The rows of D fall into several groups, and each row is roughly a mix of its group's hidden directions.
D, 126 rows:
[[ -2 -11  -8   6  -3  13   2 -18   8  20  28   9 -15]
 [  0  15  18 -12   9   0  -4 -24  -2 -20 -21  -4  -3]
 [-30   0  12  17 -18  -7  11  -7   1   1 -11  -9 -13]
 [-19 -17   1  16 -15 -19  21  -3  15   5  -6   1  -4]
 [ -5   7 -27  -9  12  -4  -4   1  -7  -6  11  22  23]
 [ -2  -2   3  -1   6  22  -3  14 -16 -24  11   4  23]
 [ 14  -4  30  22   2  -5  -6  -5  -9   0  -6 -21  -4]
 [-19   5  -1   9 -13  -3  23  17  -2   7 -20  -8  17]
 [  7  -6  -7   5  -3   8 -11 -20   6  12  30  11 -19]
 [ -1  -1  -6   2   6 -12  -1 -21  10  34  -1   6 -17]
 [ -7 -16 -25 -13   1  12   7 -13   4   5   1  -6 -26]
 [ -3 -20 -18  14  -1   7   3  18 -15  23  13   6   0]
 [ 12  -8  14  14  16 -11   3  10 -19 -12  -6   2  25]
 [  8  -3  -6  -3  10 -20   7 -26  14  20  -6  10 -12]
 [  0   6   8  -7   2 -16   3  16  -5  -7 -20   5  33]
 [-11  -5 -18 -19  -6  17  10  -8  14   4   1   9 -25]
 [-13  -2 -11  22 -15 -12  31   6   2   6  -6  -7  -2]
 [ 13   3   3   7   5 -15   0 -26  22  23  -9  -4  -3]
 [-12   2  17 -10   0 -11   9  26  -4  -5 -21  -8  16]
 [  8 -14 -15  14  11  14  -2  -5  -4  30  16   5  -3]
 [ -4  10  17   9   5  19   6  -4 -17 -23   5  -2  22]
 [-10 -11  -4   7 -22 -20  20  25   0  -6  -5   2  -3]
 [  6   5   6   0  -1   2  12  21 -18 -26   1  13  19]
 [ 14  15  21  -8  -6  -9  -5  -2   9 -24 -16  -1  16]
 [ -1  -8   7  18  -9  13   4  12 -12 -19  -4 -18  25]
 [  5 -20 -22  16   7   7   7  12 -11  25   7   2  -4]
 [ -9   1 -34  -8   4  11   8   6   6  -6   9  22   7]
 [  3   4  -1  -5   0 -13   8  25   0  -8 -26  -7  24]
 [  7   5  -7  -1  11 -22  13 -17  12  23  -2  13 -15]
 [  6  -1  -6   5  -2 -19   9 -21  23  22  -2  -5 -15]
 [ -3  -4   8  17 -12  10   8  19 -21 -14   4  -3  23]
 [-17  -4 -27 -11   5  18  13   8  -5   1  11  18   7]
 [  4   4  30  17 -13   0  -5   6   7   1 -10 -23 -11]
 [-11 -10 -21 -22  -8  11   6  -6   8   9   2   1 -26]
 [-11   8  11  -1  -3 -15   2  10  -8 -14 -24  -1  28]
 [ 18  -5  10  22  14 -15  -3   5 -12 -15  -7  -3  21]
 [  3  -3  -6  -8  -9 -22  -7 -12  22  21  -9   1 -20]
 [ -9   3   4  -4   3 -11   7  14  -5 -11 -26  -4  30]
 [ 16  -2   9  23   7 -17  -6   5 -13  -7  -1   0  28]
 [  0  -3 -12 -11   5 -20  -5  -8  11  24 -11   9 -24]
 [-10   1 -15  22 -23 -19  16   5   3  -4 -15  -4   7]
 [-10  23  21 -13   5  -5   5 -14  -1 -26  -6   3   5]
 [  0  -9 -11  18  -4  -8  31 -13   8  15   5  15  -3]
 [ -9   7  10 -10   6   3   2  17  -4  -9 -32 -14  16]
 [ -9   6   0   2   5 -15  -2 -22  15  32  -3   0 -12]
 [ 25   4   3 -16  24  13 -21  -6   7   5   9  -4  -2]
 [  4  -6 -20 -18  16  -1  -1  -5 -15  -7  10  28   8]
 [  7   0  -9  12   2   6  -4 -21   8  16  31  -1 -16]
 [-12   5 -12 -13  -2  25  12  -1  17   3   3   7 -25]
 [ -7  -5 -14  -6  10 -13   1 -18  16  25  -4  -2 -22]
 [  3   4 -23  -9   4   5  11  11   9  -8   7  33   8]
 [ 22  15  -8 -11   1  12  -6  22 -18 -14 -10  -1  -7]
 [ -1   6  12   5  -8  18   5  12 -15 -31   7  -7  16]
 [-19  -3   9 -11   2  -5  -5  10  -2 -15 -24  -8  25]
 [-19  -4   8  20 -10 -19  22  -4   2  -3  -7  -9 -17]
 [ 12  13  15 -12   5  -4  -5 -19   5 -20 -26  -8  -4]
 [ 17  -1   0 -22   6  16 -30   0   1   1  10  11   8]
 [ 12 -23 -23  15   3   1  10  -1  -2  22   2  -5 -15]
 [-10   3 -12   1  13 -15   7  -7  11  33  -4  -2 -17]
 [-18   3 -17 -26 -13   9   3  -4  15  12   3   3 -18]
 [-18  -5 -13  15   2   9  25  -4   3  16  14 -18  -6]
 [  4  -5  31   9  -7  -3  -3 -15   3   7 -13 -22 -14]
 [ -8  18  25  -5 -15   1  -8   3  -5 -26  -4  -1  14]
 [ 13 -21 -26   9   2   3   3  16   1  21   2  -5 -12]
 [-10  12  17 -17  -8  -9  -7 -14  14 -25 -13 -10  -1]
 [ 13   4  16  19   9 -18  -8   4 -11  -8  -4  -5  27]
 [  1  -6  25  17  -5  -2   0  -5   3   2 -15 -31  -9]
 [ 16  -4  -6  10  -5 -22   7 -11  17  26 -10  -1  -9]
 [  7  -1  -1 -13  24   9 -24 -17   6  -5   3  -6  19]
 [-21  -7  10  16  -8 -27  18  -1  11   0 -10  -9   3]
 [  0   1  -5  23 -22 -24  12   6  14   4 -10  -7 -10]
 [ 12  -4  20  27   8   8   2   4 -11  -2  -1 -25  -9]
 [  1  15  21 -16  -4  -5  -8  -8  -1 -29 -17   2   6]
 [-12   2   4  -4  -1 -10   7  17  -5 -13 -28  -7  24]
 [  2 -10 -20 -22   8   9   2   7 -14  -7  12  25  -7]
 [ -8   6   5   4  -7 -18   6  16  -5 -17 -30 -10  14]
 [-17  -5  -3  15 -18 -19  20  15   8   1 -14 -11   6]
 [ -4  -7  37  11  -6   1  -2 -12  -3   3 -14 -17  -3]
 [-16   0  10  -9   2  -6  -2  14  -6 -19 -27 -12  18]
 [ 17   9   6 -15  19  18 -17  -7 -13  -2  18   6  -8]
 [ -3 -10 -17 -24   0  -1  11   2  -5   4   6  31  10]
 [-20  -9 -10 -25 -13  16   7   3  10   2  -3   8 -19]
 [  7 -14 -20  14   0  11   2  11   0  27  20   0  -8]
 [-27 -14   7  15 -13 -20  21  -1   7   3   2  -2   0]
 [ -3   7   8  -5  -1 -16  10  25  -8 -10 -21  -5  22]
 [ -1  -1  -5  -1   1 -19  -6 -10   9  36  -2  13 -12]
 [ 17   2 -12  11   2   6  -3 -19   3  10  25   4 -22]
 [-13   6   8  -1   2 -10  12   7  -9 -11 -27   2  28]
 [  3  -2 -10  -6   7 -17  -2 -14   9  29 -10   9 -22]
 [-12  -3 -11  22 -12 -21  19  -4   8  -6 -19  -6   9]
 [ 19  -6   5  22  11 -18  -6   1  -7 -16  -8   0  22]
 [ -9  -2 -17 -12   9 -16   4  -6  14  19  -4   1 -27]
 [ -1   5   0  17 -10   5  -6 -23   4  10  16   1 -29]
 [ -5  -3 -28 -10   8   5  14  -4  10  -6   1  28  11]
 [ -1   1  21   8  -1   3   4  -3  12  -1 -16 -30 -21]
 [ -4   3 -24 -10   5  18  17  11  -3   6  17  21  -1]
 [  0  -5  23  17  -9  -4  -5  -2  10  -6 -19 -26  -9]
 [-16  -7 -21 -18   0  16  11 -15   8  11   3  -1 -21]
 [  2 -20 -18  17   2  19  -1   6  -9  21  15  -6  -5]
 [ -9  21  27  -8  -6   1  -6  -7  -4 -24  -5   2  14]
 [ 29  11   2 -17  15  14 -19  -2  -6  -1   1  13  -1]
 [-15   7  -9   6   9   9  -3  -4   9  31  11 -14 -18]
 [  6  -7  -7   7  -4   2  -9 -13  14  20  33   4 -11]
 [ -8  -9 -12  -9   6 -15 -14  -3   5  28 -18   5 -17]
 [ 12   7  18  12  11 -18  -7  14 -15  -8  -3  -9  23]
 [-13  -3 -11 -26  -7  12  11  -8  10  15   2   1 -24]
 [  0  -7 -29  -9  14   1   1 -11 -10  -6  10  24  13]
 [  2   6 -26 -24   0  -6 -11  -9   1   2  13  24  -2]
 [ 10  -3  14  19   8 -11   1  18 -16  -8  -3  -3  28]
 [-22  -2 -11 -21  -5  21  10   0  11   4  -1  -1 -23]
 [  6  13  12  -4  22  18 -12 -25  -2   9  11  -5 -11]
 [ 17   3  24  18   6  -9  -8  12 -10 -16  -4   6  17]
 [  1  19  16 -16  -1   2 -12  -5   5 -22 -20 -13  -8]
 [-12   3 -16 -15 -16  16   6   2  18   8   6   9 -23]
 [  0  -6 -11 -18  -1   5   3  -8 -10   6  13  36   6]
 [-23  -3  -3  -8  -9  14  -7  27 -14 -18   1 -10  -2]
 [-28 -13  -2   3 -22  -3  14  23   1   1  -6  -9   1]
 [  3   3 -16 -23   5  -6  10  15   0  -3   4  30  12]
 [-24  -9  -7  17 -11  -7  20  -3   0 -11 -14 -16 -11]
 [  9   4  12  13   4  26   2   2 -18 -19   6  -4  20]
 [-15  -4 -10 -14   3 -21  -2 -14  17  18  -6   3 -21]
 [ 15  -1  11  18  11 -14  -2  15 -16  -9  -2  -1  27]
 [  1 -19 -24  14   6  -1  14   6  -3  25  12   1  -8]
 [ 10   1  16  25  -3 -10  -4 -14   3  10  -5 -29  -3]
 [ 24  12  -3  -5   3  11 -29 -11  -5  -6  12   6 -14]
 [ -9   1 -31 -20  11   9   7   3   2  -6   8  22   2]]

One row of each group comes first, with its name. Which group is each row after those in?
[  3  -3   2   6   3  10  -2 -23   7  18  26   7 -22]
F
[ -6 -14 -23   8   0  -2  10  21  -8  23  13   7 -10]
X
[  1  -5  24  10  -3  -3  -5  -8 -16  15  -1 -31  -7]
G

[-22 -15   2  16  -9 -10  20  -8   6  -4  -4  -7 -22]
F
[-20  -3   7  11 -16 -15  19  22   2   6  -1 -17  -5]
F
[  1  10  19 -14  -3  -1  -1  -9  -2 -36  -5   6  12]
X
[ 11 -15 -10   6  -6 -24   1  -7  16  28  -6   7  -4]
X
[  0  16  31   7 -13   8   0   6  13   7  -4 -14 -17]
G
[ 14   8  18  24   5 -10  -8  13  -8 -12  -1   0  23]
G
[  7  -6  -7   6  12 -10  -3 -20   2  32 -13   4 -13]
X
[-18 -10   1  11 -10 -18  26  12  12  10 -10  -6   9]
F
[ 15   1  17  17   7 -18  -4  10 -13  -7  -5  -2  27]
G
[-11 -10  -5  17 -22 -21  21   7  14  10  -3   2   2]
F
[ -7   4  -6  -8   2 -24   3 -13  19  20 -10   0 -21]
X
